One turn moves every row onto another: examples first, then more rows asked
K142: [-12  -8   9 -22 -16 -23  26 -16  -2  10 -22 -24]
K360: [-19 -23  22  15 -13 -12  17 -10  23  25 -12 -38]
K279: [-35 -28  28  -8 -13 -12  18  -5  -2  26 -10 -25]
K520: [ -2 -29  14  11 -14 -18  -3  -8  -1  18 -19 -28]
K215: [-24 -12  13  -9 -32 -17  35 -11  27  16  -6 -28]
K164: [ -9   7   0   3 -16 -22   8   4   5  -2  -5 -29]
K117: [  1  -2   7   2 -26 -14   4  10  -3   3  -3 -24]
K198: [-10 -12  16   3 -24  -8  -1  -7  14  25  22 -21]
K95: [ -1 -24   0  11 -15 -29  -1 -18   8   8 -14 -32]
K572: [-25 -11  11  -1 -14 -15   0 -13  11  20  26 -24]
K176: [-27  -3  12  -6  -9 -19   7   8 -14   5  -1 -27]
K436: [-24  -1  11   6  -5 -16   0 -11  21  20  14 -28]
K329: [ -1 -11   7 -20 -24 -22  23 -16  -3  10 -20 -23]
K37: [-24  -3  14   6  -3 -15  -3 -10  19  22  12 -28]
K667: [ -6 -21  -7   1 -26 -31  10 -25  15   3  -2 -32]
K478: [-28 -25   8   9 -12 -25  18 -24  20  16   2 -41]
K246: [-16 -33  26   1 -16 -12   5  -3  -9  26 -13 -24]
K902: [-16   3  15  -7 -29  -8  21  14   3   8   0 -22]
K418: [-11 -22  13  18 -17 -17  15 -15  29  19  -9 -40]
K87: [-19  -2   5 -12 -32 -17  19   5  -2   2  12 -23]
K859: [-25   6  17  -3 -12 -14  15  13   1   8  -9 -26]
K64: [-21   3  -3  -7 -19 -26  13  -1  -1  -4   6 -29]
K547: [ -6 -11   9 -18 -14 -25  17 -16  -7  10 -24 -26]
K369: [-25 -36  14   1 -27 -18  22 -21  11  21  12 -35]
K449: [ -6 -13  15 -21 -20 -18  22 -11  -8  15 -22 -21]
K90: [-23 -13  12   1 -12 -16  -3 -13   8  21  25 -24]
K336: [-13  -2  19   8 -14  -6   1  -3  24  26  10 -23]
K662: [-12 -11  18   1 -25  -7   2  -6  15  26  22 -20]
K917: [-12 -16   0  -7 -37 -24  26 -19  23   9   2 -28]
K569: [ -4 -11  14 -17 -15 -20  19 -12  -6  13 -27 -24]
K492: [-38 -15  22 -10 -19 -14  30  -7  16  22 -10 -28]
K804: [-12 -13  12 -25 -19 -21  25 -15  -7  13 -19 -23]
K635: [ -5  -6   9 -20 -21 -22  25 -15   2  10 -23 -24]
K485: [ -2 -33  16  14 -31 -11  14 -13  17  23   0 -33]
K111: [-10  -1  16   9 -16  -8   0  -5  25  23  11 -24]
K276: [-13 -32  23   8 -32  -7  22 -10  19  27   1 -33]
K257: [-17 -40  13   8 -22 -18  11 -21   3  22   9 -36]
K998: [-29 -31  15  12  -5 -22  11 -19  11  21  -3 -41]
K805: [ -3 -14   5 -20 -19 -25  19 -18  -8   9 -19 -24]
K759: [-11 -11  10  -4 -22 -16   3   7 -17   5   5 -23]

K569 goes to K142
K164 goes to K176
And these:
K667 goes to K246
K418 goes to K998
K111 goes to K37

One turn moves every row onto another: examples first, then more rows asked
K475: [  5  29   8 -19  -4   0 -22   0  -8 -15  -9  -6 -21  -8  -7   6   5  -4]
K109: [ -2   4   3   5 -14  -6  20   1  19   3  -7   2 -12 -15  -9  -8   8  -4]
K768: [ -8  -9   1   5  16   3  -7  27  26  -6   0  15 -11   2   6  -1   3   6]
K161: [  2  19   6 -16  -1 -13 -17  -7  -1 -14 -13   1 -17 -20 -10   3  10  13]
K905: [  2  16  -3 -16  11  20 -26  14   4   3   4  12   2   9  10  12  -1  -3]
K942: [ -2  -7  -1  -1  10  -7   6   5  17 -11  -7  16 -16 -21  -8  -3  18  22]
K493: [ 26  -4  -5 -18   6   5  -8   8  -3  -8  -5   6  -2 -10   8  18  27   3]
K33: [ 12  18  -2 -11 -11   1   6  25   4 -17  19   3 -13  -3   8 -11  19 -11]
K32: [ -1  15  -2 -10   9  20 -13  21   5   6  11  10   1  12  17  11   5  -8]
K204: [  0   7  18  -8  -7  11  -2   0  16   1  -8  11 -22 -33 -21  -3  16   6]
K715: [  8  22  12 -10 -17  -2   8  14  13 -14  17   5 -18 -22  -2 -13  18  -2]
K218: [  0  24   4 -14   6  22 -19  16   9   0  11   7  -5   9  11  11  -5  -9]
K770: [ 19  -6  -1  -8  -4  -6  10   3   5  -1  -4   4   1 -18   7  11  30   4]
K543: [  2  -1  16 -14  12  24 -19  16  15  17  -9  18 -20 -18  -4   3   2   2]
K626: [ -6   8   9   8 -11  14  -1  12  15   8 -12   3  -8  -1   2  -5 -17 -10]

K161 goes to K715
K475 goes to K33
K204 goes to K109
And these:
K768 goes to K543
K32 goes to K905

